[[149 115 107 100 149 137 146 113]
 [127 135 131 131 145 120 128 113]
 [121 143 133 141 119 135 125 137]
 [131 148 149 129 126 144 117 137]
 [119 116 136 114 144 132 136 117]
 [142 127 129 139 140 132 127 145]
 [122 132 137 131 137 134 118 133]] out 137

[[133 129 127 124 124 138 137 124 125 131 125 127 135 131 124 118]
 [149 138 142 133 107 141 141 121 136 128 108 113 146 139 107 113]
 [133 130 126 130 129 126 130 126 122 127 127 127 132 134 125 123]
 [138 132 129 129 123 130 134 124 124 128 122 124 136 136 120 118]
 [144 133 132 129 117 137 139 122 126 129 117 121 142 138 114 113]
 [138 134 137 133 117 131 131 126 135 127 118 119 135 132 117 125]
 [135 129 132 124 117 147 141 123 131 132 121 124 139 131 119 116]
 [133 129 126 129 129 126 130 126 122 127 127 127 132 134 126 122]
 [144 133 134 124 111 149 145 121 129 132 115 120 146 136 112 113]
 [147 137 145 131 104 148 142 122 143 130 108 113 146 133 107 116]
 [146 136 145 130 104 150 142 122 144 130 108 113 146 132 107 116]
 [137 130 127 127 123 133 136 124 123 129 123 125 136 135 121 117]] out 123

[[128 128 124 124 125 129 131 128 147 136 128 120 128 128 112 145]
 [128 132 128 127 128 130 128 146 128 123 133 132 122 125 129 123]
 [148 108 128 147 151 135 143 150 117 128 136 110 128 125 137 115]
 [136 142 134 138 144 139 135 116 132 120 137 115 146 128 131 128]
 [126 139 136 128 128 136 129 110 119 128 143 114 128 131 155 106]] out 115

[[128 128 113 133 124 128 124 110 131]
 [120 122 121 117 140 120 124 127 122]
 [135 130 128 138 127 122 122 123 128]
 [125 126 121 126 131 124 125 121 128]
 [133 129 151 127 129 133 134 156 127]
 [125 125 117 127 133 128 125 114 124]] out 128

[[112 126 129 136 129 133 130 112 114 118 122 130 115]
 [155 118 125 121 121 125 121 146 114 138 138 121 117]
 [130 126 134 133 134 133 133 125 112 128 129 134 112]
 [127 112 122 147 120 139 118 133 122 136 131 133 124]
 [150 122 123 121 120 126 123 142 140 133 137 121 141]
 [123 120 123 143 124 138 119 127 121 134 128 137 120]
 [140 150 141 109 144 118 144 132 143 125 133 123 141]
 [105 148 145 107 148 110 150 106 151 115 126 115 147]
 [106 146 140 126 142 123 143 113 123 119 122 128 124]
 [136 127 135 116 134 116 131 136 142 134 137 118 141]] out 112

[[125 155 137 130 130 112 131 120 115 115 120 139 125 111 116]
 [114 144 122 136 130 106 139 123 132 136 129 140 130 123 114]
 [115 147 136 136 140 110 145 128 116 128 114 129 150 121 124]
 [118 147 135 125 127 116 122 114 114 116 119 137 132 115 115]
 [122 149 137 143 133 108 146 128 119 121 114 125 146 118 125]
 [124 154 139 130 135 118 133 120 119 114 118 140 126 113 120]
 [116 138 131 133 125 122 125 111 128 116 120 131 142 120 123]
 [111 146 132 130 144 113 145 127 123 135 120 140 141 124 121]
 [124 155 136 130 129 111 129 119 114 116 120 138 125 112 115]
 [127 156 133 139 126 103 137 124 118 119 122 135 124 112 115]
 [124 145 131 149 123 107 142 124 127 119 119 122 142 118 123]] out 124

[[131 127 129 122 119 130]
 [136 125 123 117 150 135]
 [137 129 120 127 141 131]
 [135 123 113 129 111 131]
 [125 122 124 116 142 129]
 [139 137 113 133 119 118]
 [120 131 130 126 136 123]
 [139 128 126 126 134 122]
 [124 130 137 141 111 124]
 [143 125 115 128 129 131]
 [117 115 119 112 135 135]] out 131

[[136 117 126 120 122 128  99 150 138 130 119 133 143 113 126]
 [151 118 133 124 117 112 151 134 101 130 130 111 121 131 124]
 [115 148 135 124 122 125 136 113 134 120 133 115 123 136 144]
 [107 154 135 151 130 113 143 111 114 131 135 144 124 134 126]
 [132 136 135 134 119 113 132 142 112 130 129 137 130 122 119]
 [126 136 145 114 122 144 132 132 144 117 130 108 124 129 135]] out 144
---
[[125 151 133 136 135]
 [119 120 146 131 116]
 [143 109 132 133 131]] ==> 132

[[144 124 109 122]
 [141 127 103 129]
 [137 120 110 121]] ==> 120

[[122 135 121 133 152 130]
 [154 127 130 132 143 151]
 [149 131 137 140 138 141]] ==> 140

[[123 127 121 145]
 [126 122 118 153]
 [131 125 137 104]] ==> 125

[[143 132 132 125 130]
 [138 131 133 130 130]
 [155 128 127 130 130]] ==> 127

[[118 126 147 129 110 128 125]
 [121 138 133 124 121 117 152]
 [138 122 111 130 143 135 113]] ==> 143

[[119 124 127 113 125 134]
 [122 124 103 132 126 132]
 [120 125 100 128 137 120]] ==> 128

[[129 110 141 155]
 [150 104 132 125]
 [123 115 141 158]] ==> 115
